128 stands for zero in the data rows.
Each row has a hidden score. How much does it go up from the first row of each pair to the second? 10 means little or no change, 20 a big rise and 0 a big fall. The score is a weighted sum of the row's numbers plus the product of two more (or one squared), each taken from its middle value.
[176 115 118 165 149 132 167 165 165 151 101  94 189 129  75 100]
[165 105 171  98 153  87 212 226 135 135 141  88  87 123 131 102] 12
[139 150 116 122 148 148 142 100  93 108 137 112 139 156 102  85]
[188 116 128 161 145 134 177 167 159 140  98  88 190 119  84  93] 14
[125 120 134 158 138 178  86 105 166 155 179 126 128 128 172 180]
[182 149 100  92 119 131 132 115  89 106 140 164  97 181 119 164] 14
[114 130 155 152 123 117 132 118 114 142  95 108 189 124 149 126]
[ 97 118 158 140 162 164 153  92 118 121 162 130 139  99 141 114] 10
[ 78 113 147 178 152 133  94 129 125 154 118 115 191  90 179 175]
[152 123 101  83 110  87 105 100  77  93 101 138 135 125 118 117] 14
[175 157  83  95 138 153 106 128  69  87 177 146  81 183  98 156]
[102 106  77 139 130  95 140 188 120 169 107 110 109 129 107 114] 10
[109 111 125 116 143 160 140 120 105  96 167 146  95 109 108  85]
[140 143 173 112 110 123 119 129 157 143 107 149 121 139 152 148] 9
[146 114  88  88 114 102  97 105  77  87  82 145 123 121 109 117]
[ 84 105 119 158 106  88 112 180 115 174 107 115 107  96 140 136] 9
[139 132 135 151  64  77 113 136 130 164 108  92 146 152 138 132]
[161 121  75 187 141 158 128 132 166 168 147 110 155 144 119 136] 6
[132 135 144 145 102 104 136 120 113 144  80  96 180 140 139 118]
[ 91 135 139 101 115 115 160 134 157 107  92 165 118 104 111 109] 10
[ 79 108 177 148 156 168 133  95 127 132 169 128 135  79 156 138]
[119 117  85  94 119 113  96 118  95  65  89 158 115 107  85  92] 12
[121 121 117 116 143 158 127 123 104  85 170 149  99 122  98  74]
[ 98 121 159 147 159 154 143 100 114 128 140 118 154 102 148 123] 6
[145 158 110 118 128 125 148  94 103 115 102  94 157 171 102  88]
[104 111 138 168 155 160  91 114 150 152 152 124 157 113 178 176] 6
[136 119  79  90 111 103  81 111  90  75  77 156 125 117  98 105]
[107 126  93  93 114 105 108 116 113  74  81 157 123  90  75  81] 10
[ 78 118 153 122 131 145 162 120 139 114 145 151  83  88 129 115]
[119 126 154 143 130 160 106  96 168 146 170 134 105 124 178 162] 8
[105 107 100 114 122  83 166 212 111 160 133 109  82 142  76  83]
[163 168  85 101 166 160  93 124  74  75 149 113 106 187  80 134] 8
[102 125 170 156 140 140 130 112 119 137 118 116 178 108 156 131]
[146 132 136 138 121 151  93  99 158 158 155 129  79 145 184 180] 13
[113 129 174 128 125 146 126 110 167 133 143 142  82 115 156 143]
[107 145 141  92 108 104 166 124 172 115  84 164 136 115 115 116] 9
[142 122 113 163 140 178  90 109 171 171 180 117 127 143 159 170]
[168 214 107  88 147 164 138 123  86  88 133  90  89 255 120 223] 14
[ 89 114 172 150 164 156 134 101 123 135 149 123 152  88 159 133]
[121 139 162 101 113 116 144 137 164 130  95 152 122 122 133 132] 13
[142 159 113 121 114 113 159  95 114 125  88  95 172 173 105  74]
[125 122 164 174  82  84 100 146 119 164 104 100 135 125 162 160] 8
[126 131 115 120 155 177 129 114  92  94 178 132 108 135  99  81]
[154 140  81 100 138 151  80 135  67  70 163 150  80 156  86 125] 9
[173 150 107  88 115 124 148 109 100 118 132 168 104 189 128 176]
[173 127  78 178 130 170 127 125 157 161 161 109 136 137 117 133] 6
[118 126 131 124 153 174 141 112 104 100 181 137 117 125 110  76]
[146 147 169 113 105 118 117 131 153 143  98 148 124 146 156 151] 8
[143 157 112 121 119 122 154  90 105 124  95  93 164 171 102  83]
[112 119 170 185  98  95  91 149 115 160  93 107 137 104 179 173] 8
[110 124 175 169 115 116 110 130 120 146  85 113 173 110 165 148]
[152 152  97 109 153 173 102 125  84  76 176 130 109 163  80 111] 14
[147 107 149 113 151  91 194 215 140 139 126  99 103 136 108  83]
[108 109 118 181 165 149  86 130 146 163 131 116 176 119 157 170] 6
[168 194  84  81  93  95 125 106 125 130 100  62 147 236  92 146]
[141 131 129 150  60  77 116 135 128 167 113  85 138 157 130 131] 11
[140 120  91 104 130 135  88 130  86  66 129 163  95 133  81 103]
[162 177  79  87  68  76 155  91 147 149 110  65 179 222  78 110] 14
[ 75 116 146 117 131 141 164 125 131 109 137 154  83  83 125 112]
[106 123 150 136 158 171 164  98 114 113 169 132 129 105 131 104] 10
[142 139 163 118 109 126 114 123 160 146 113 142 114 142 163 154]
[144 111  81  94 120 112  89 116  79  78  97 163 112 133 100 112] 11
[163 130 106 155 124 164  95 100 155 177 180 123 106 150 152 160]
[163 121  79 189 143 155 134 138 166 164 138 107 163 142 112 129] 9
[123 132 167 123 119 136 123 115 170 138 136 140  90 127 162 152]
[ 80 134 134 106 119 119 153 135 147 104  99 167 115  94 106 102] 10
[ 98 121 169 125 130 148 141 113 150 127 150 144  82 105 147 134]
[ 92 109 139 119 134 147 153 122 124 100 149 151  87  89 114  97] 11
[ 81 106 115 169 128 107 104 162 123 172  84 111 138 102 146 153]
[159 115 101 165 155 133 151 162 164 155 101  99 183 140  88 111] 8
[153 150 167 103 101 113 118 136 140 148  90 148 138 152 155 150]
[142 117  85 190 152 147 118 140 165 170 127 111 176 149 125 139] 8
[136 120 112 171 142 169  91 114 166 167 166 116 139 138 157 165]
[121 134 160  87  84  75 221 100 160 183 103 109 130 198 178 211] 14
[154 129  79 100 126 135  82 128  71  76 142 163  93 147  91 121]
[120 153 142  90 109 101 160 123 160 123  90 161 145 123 113 117] 9
[ 95 145 120  87 110  97 147 115 161 102  98 165 144 104  92 102]
[147 114  79  96 120 121  82 122  76  76 111 167 105 132  93 110] 12
[155 110 179  91 148  77 213 235 129 136 152  97  91 124 137 106]
[175 114 120  84 100  82 135  92  78 116 110 126 140 139 137 141] 7
[108 113 133 171 155 163  85 115 146 158 152 122 153 115 169 183]
[ 75 113 169 159 163 155 118 107 132 137 148 125 158  83 170 148] 10
[169 113 128  86 101  85 159  92 106 133  94 129 133 165 146 165]
[131 115 101 108 137 147 107 137  89  74 153 153  78 126  81  91] 12
[101 109  90 126 121  87 152 203 119 162 120 113  89 135  89  94]
[148 118  90  87 110  95  97 105  78  88  82 145 130 124 109 114] 8
[124 112 111 180 157 150  95 127 150 168 140 114 165 128 149 164]
[104 117 165 190 102  98  85 149 122 159  85 112 147  97 186 175] 11
[134 143 130 136 117 115 156 106 114 135  90  97 183 149 125  96]
[ 88 115 176 155 156 153 127 107 117 137 142 120 158  89 164 139] 7
[132 136 143 151  92  99 129 125 122 148  84  98 171 143 139 121]
[ 89 119 132 112 125 134 146 135 128  97 124 161  95  85 108  93] 10
[ 76 111 128 182 127 108  93 156 119 167  82 111 147  92 159 162]
[184 184  86  88 149 176 110 133  72  80 165 116  83 213 107 177] 11
[160 111 100  86 110  94 112 104  64 100  87 144 129 133 120 126]
[163 149  80 101 144 162  84 138  63  71 185 137  85 169  88 134] 11
[129 110  79 172 163 129 126 156 145 172  98 105 175 137 115 130]
[163 141  73 100 133 146  92 132  65  73 159 154  85 163  91 129] 11
[ 86 117 131 110 125 131 145 134 129  95 121 161  95  83 106  93]
[176 114 132 150 152 122 176 176 179 141  81  92 174 129  84  86] 9
[126 139 145 147 122 124 145 108 115 133  96 108 186 137 135 111]
[ 84 117 154 120 132 142 160 121 144 118 139 146  83  94 132 118] 10
[ 81 108 166 136 154 175 147  96 126 124 188 131 120  82 147 126]
[128 121 107 112 136 149 112 133  96  76 154 152  87 128  85  86] 10
[ 84 111 177 152 163 162 134  97 130 131 160 127 145  86 156 135]
[113 120  97  96 119 113 107 122 111  71  93 166 116 102  73  81] 14
[133 106 136 107 143  88 185 218 124 150 133 102  86 143 104  82]
[159 177  81  99  98  96 145  94 119 134  91  65 162 207  79 112] 8
[140 116  87 188 152 152 115 133 165 174 138 111 164 146 132 148]
[159 119  85 182 147 147 138 145 169 160 125 107 174 142 107 126] 9
[110 125 167 135 129 158 120 103 163 136 158 139  93 117 165 148]
[ 80 113 148 123 137 146 165 120 127 112 151 150  82  78 125 112] 10
[145 142 159 117 111 127 110 121 156 147 119 143 111 145 168 157]
[162 131 117  77 100  71 128  94  61 112 133 118 149 122 141 128] 10
[113 126 171 129 126 145 127 111 161 134 146 139  80 118 157 146]
[130 110  95 104 123 127  97 132  94  66 122 169  97 120  75  95] 11
[ 79 111 151 181 144 130  95 130 123 153 110 114 186  85 182 172]
[129 127 141 141 129 157  99  94 172 155 168 131  97 132 188 172] 14
[188 110 152 137 150 114 199 191 169 133  92  85 156 114 109  78]
[123 108  79 160 155 119 137 169 139 167  83 109 154 142 105 120] 11
[154 142  82 102 139 148  80 135  68  70 164 154  83 159  86 124]
[212 111 212 105 153  91 240 225 177 113 139  73 121  95 165 115] 15
[137 122  90 103 136 141  98 135  83  66 144 157  84 133  75 102]
[111 122 166 133 132 156 122 104 158 136 163 135  94 115 164 153] 7
[ 97 120 180 136 136 157 131 105 154 131 163 141 101 104 158 137]
[182 153  98  93 120 133 125 118  90 104 142 164 103 184 114 161] 12
[184 124 105 186 136 153 153 143 155 148 131 101 162 126  93 110]
[185 106 191  97 165  88 227 227 150 127 143  77 100 106 151 110] 13
[180 117 117 171 145 140 163 159 165 143 110 101 187 128  78 100]
[176 149  85  94 129 145 110 125  74  89 161 154  85 177 105 150] 10
[119 124  79  90 113 102  90 111  99  70  84 152 126 103  90  93]
[108 111 139 153  68  67 116 193 110 172 129 120  94  81 153 129] 9
[179 154 101  93 118 134 132 114  93 106 140 167 100 187 120 167]
[103 155  84  84 101  71  90  90 135  63 140 137 169  82 104  84] 4
[183 122 105  88 109 108 134 105  81 112  94 149 113 160 126 151]
[ 84 157 100  79 104  80 127 101 162  90 125 154 166 103  75  86] 7
[ 96 117 102 126  78  65 138 210 105 168 136 122 110 106 118  98]
[ 79 114 160 173 146 135 103 125 127 149 114 118 193  79 185 164] 3
[179 114 126 157 149 131 173 171 169 144  92  95 176 127  83  94]
[113 123 137 129 156 176 154 106 101 105 180 133 118 117 119  91] 12
[129 159 139  78  98  88 164 111 147 123 116 165 164 129 108 124]
[ 81 111 167 160 158 151 117 109 133 138 144 125 159  80 171 149] 6
[143 124  87 100 129 136  86 131  82  65 137 165  90 140  83 109]
[109 110 108 189 161 135  99 140 140 173 113 110 190 121 144 158] 6
[179 183  82  91 151 173 101 137  69  71 160 119  93 206  98 166]
[103 124 175 128 128 148 135 111 158 128 148 142  86 109 150 137] 10
[ 87 107 123 184 141 124  93 149 133 167  88 115 171 105 150 159]
[122 131 127 122 159 173 142 109  98 100 175 130 118 128 109  78] 13
[ 79 139 121  96 114 106 146 125 148  98  81 170 124  93  98  99]
[107 144 146 100 111 109 164 131 173 115  79 163 131 115 117 115] 10
[124 114 179 194  73  80  79 160 120 166 111 108 117 114 176 179]
[ 79 124 144 112 125 131 161 133 141 108 120 155  96  89 118 109] 11
[ 83 106 167 151 153 173 121  95 136 138 174 127 133  92 169 148]
[ 96 107 110 182 148 126  99 149 132 168  99 115 169 110 146 159] 10
[189 108 174 124 153 104 210 205 172 128 108  86 138 110 126  88]
[ 81 117 144 118 128 143 161 124 135 105 141 152  80  82 120 105] 8
[146 148 179 102 101 107 126 137 149 141  82 153 141 143 146 143]
[100 129 160 116 125 134 150 126 156 121 125 153  94 107 136 127] 10
[ 77 110 145 180 143 132  86 133 132 156 107 116 191  91 176 178]
[ 85 132 137 103 118 120 159 134 148 106 100 160 113  97 110 109] 15
[ 87 125 155 119 127 139 159 124 149 112 130 152  92  94 129 115]
[ 72 110 163 161 162 153 116 109 127 141 144 123 160  82 174 153] 6
[104 122 179 172 121 117 110 131 123 148  88 113 179 105 170 151]
[116 109  77 158 148 115 129 170 138 168  79 110 149 134 109 123] 14
[ 79 144 114  87 108  98 135 117 154  92  94 166 143  97  84  92]
[114 157 133  80 100  88 162 112 165 112 108 173 164 122 102 112] 10
[181 116 121  81 103  81 146  90  83 125 114 122 136 144 145 149]
[149 165 122  87 107 119 178 102 127 144 128 161 111 209 141 203] 11
[124 149 149  92 104 102 153 124 157 125  84 157 144 128 121 125]
[ 74 108 176 150 162 167 129  97 126 136 166 127 141  81 162 141] 8
[129 114 172 189  60  70  79 164 122 173 121 108 105 117 172 180]
[113 109 120 179 164 151  85 125 145 162 137 117 166 117 159 174] 9
[108 122 164 142 133 159 121  97 160 140 170 137 105 115 167 151]
[166 136 120 138 115 146  85  98 141 171 153 126  80 145 167 176] 13
[184 109 117  84 105  88 145  94  87 125  97 125 128 153 140 152]
[ 76 113 161 131 138 154 155 111 135 118 163 146 101  85 135 119] 10
[183 156  93  96 127 144 119 122  87  96 156 155  94 185 110 159]
[146 115  86 171 157 136 136 155 165 162 106 106 191 154 102 122] 7
[178 116 131 157 150 127 174 172 173 141  87  96 177 127  86  89]
[133 117 110 177 149 157  96 125 163 168 144 115 161 137 147 160] 7
[153 132 110  78 102  77 114  91  76 103 121 129 148 120 131 124]
[ 84 120 153 121 129 141 162 122 140 113 140 152  81  91 130 119] 11
[168 113 116 158 157 129 163 170 168 150  89  96 175 134  76  97]
[115 131 138 135 162 164 162  97 112 108 156 125 141 121 126  94] 10
[141 147 120 131  90  95 148 113 117 147  87  87 182 165 119  96]
[110 127 144 134 161 164 164  96 112 113 159 129 138 116 125  95] 7
[117 133 149 143 134 128 146 106 110 132 110 110 177 126 139 114]
[147 135 139 137 120 146  93 103 162 155 147 134  83 146 185 174] 15
[ 94 108  83 145 123  97 135 184 116 173 104 114 110 120 112 117]
[128 122 162 177  71  80  95 151 124 167 107 102 130 126 158 158] 9
[131 115  99 103 128 134  99 134  93  66 132 164  94 125  75  94]
[ 87 108 169 147 150 175 125  92 135 135 179 130 128  91 164 146] 7
[ 75 112 163 130 140 156 153 109 138 115 166 143 102  86 139 122]
[134 150 122 127 145 142 147  97 104 106 126 113 149 153 109  76] 10
[107 128 177 126 127 138 136 116 161 134 138 145  86 115 152 141]
[ 81 141 113  89 112 101 139 118 148  95  89 165 133  93  88  92] 8
[ 83 108 100 138  98  81 132 196 108 172 123 115  79 106 123 115]
[172 121  96 184 141 152 141 143 164 154 131 107 164 136 102 118] 8
[ 76 126 134 111 125 126 153 135 135 102 115 161  98  85 113 103]
[142 153 116 121 144 144 138 102 102 105 127 110 143 162 104  84] 10
[155 163  96 108 156 152 112 115  81  91 139 110 122 178  81 119]
[171 116 126  87 103  88 158  92 100 134  96 126 128 161 146 165] 9
[102 106 116 188 153 132  93 142 140 163 108 119 185 113 150 160]
[180 210 104  96 153 137 109 135  78  73  94  63  91 255 117 211] 17
[104 124 162 152 148 140 139 107 113 135 126 117 168 107 150 126]
[ 77 115 148 118 131 141 162 124 139 109 136 153  85  85 122 106] 12
